(in the rows, 128 means zero)
Rotation paths and how fast each direction turns (degrees a step):
Each turn is a multiple of 5 degrees from 10 to 175, or 0.
Each row of a path follows its step; steps can be skipped.
path 1
step 0: [122 114 125 130 127 117 123 128 126 131 126 137 124 128 130 125 124 120
 127 128 123 131 129 118 130 137 131 118 135 134 133 131 131 129 129 128
 122 122 120 129 128 125 127 129 122 134 130 126 131 123 124]
step 1: [121 124 125 125 133 127 131 135 126 139 123 122 133 127 130 121 126 119
 127 124 125 120 125 126 125 128 135 119 129 143 138 129 132 133 132 127
 121 133 129 130 128 135 133 129 126 132 130 132 131 122 132]
step 2: [125 125 127 126 135 121 125 131 138 133 131 132 137 129 125 127 135 121
 135 134 124 125 135 128 120 130 125 130 129 139 132 127 128 126 135 133
 128 137 120 122 122 131 132 130 136 131 130 127 136 123 122]
step 7: [124 122 124 130 130 123 125 138 131 136 130 124 131 126 130 128 114 124
 136 131 122 125 125 120 126 129 123 122 130 142 126 128 128 129 134 129
 127 124 124 130 139 125 124 123 128 126 130 127 131 119 129]
step 9: [126 119 122 127 137 126 127 128 129 133 125 137 132 125 127 125 126 120
 129 127 120 125 122 124 129 134 131 128 130 142 142 129 129 130 133 131
 126 134 131 118 125 131 132 126 127 133 125 135 128 135 129]
step 10: [121 124 125 126 137 127 126 134 135 138 135 120 129 129 132 126 129 125
 136 135 128 124 130 120 119 131 123 127 127 137 132 130 122 124 140 126
 122 132 122 121 134 129 127 125 131 130 124 130 130 124 129]
step 13: [127 126 131 130 139 125 125 138 134 135 135 122 136 129 125 125 128 128
 132 128 126 130 132 126 124 129 126 126 120 140 128 134 122 130 138 137
 130 132 125 123 125 135 122 121 136 123 130 125 124 127 127]
step 14: [132 117 130 132 128 125 121 123 134 133 129 125 132 125 123 129 123 129
 131 126 119 131 131 115 130 137 124 131 136 137 125 135 127 122 132 135
 129 121 124 125 131 128 124 123 129 131 135 126 132 132 120]
step 17: [128 119 125 129 135 128 121 125 134 135 128 126 135 124 125 124 131 126
 128 126 124 130 138 119 131 139 128 129 138 138 137 130 124 123 130 127
 119 130 132 123 131 134 126 129 127 133 126 133 133 134 126]
step 20: [123 121 126 127 132 131 127 127 131 130 131 121 132 129 124 120 135 126
 119 125 121 129 131 120 132 138 133 129 129 143 135 130 128 127 131 139
 129 131 135 123 120 133 131 125 129 130 131 128 126 137 125]
step 21: [123 118 133 127 138 130 121 134 136 131 132 121 125 128 131 131 123 124
 130 129 117 130 127 124 124 130 131 133 127 136 125 133 123 118 135 135
 128 128 127 118 130 129 130 123 136 124 128 127 127 122 133]
Directions:
[128 128 129 129 128 125 127 130 128 128 128 128 125 129 129 130 128 126
 129 127 131 130 129 129 128 126 124 129 129 128 128 129 127 127 129 129
 128 127 128 129 126 130 128 129 131 130 125 125 127 126 127]	130
[130 128 131 127 130 130 129 127 127 129 128 131 129 128 126 126 130 126
 129 129 129 129 128 130 127 128 130 128 129 130 128 128 127 127 126 128
 125 127 128 128 128 132 129 127 131 128 128 128 126 130 131]	95
[129 130 130 128 128 128 130 128 127 129 127 128 129 128 129 129 130 128
 130 130 125 126 126 126 128 130 126 129 126 128 128 128 130 127 129 129
 131 126 128 126 127 128 131 127 127 130 127 127 125 130 127]	65
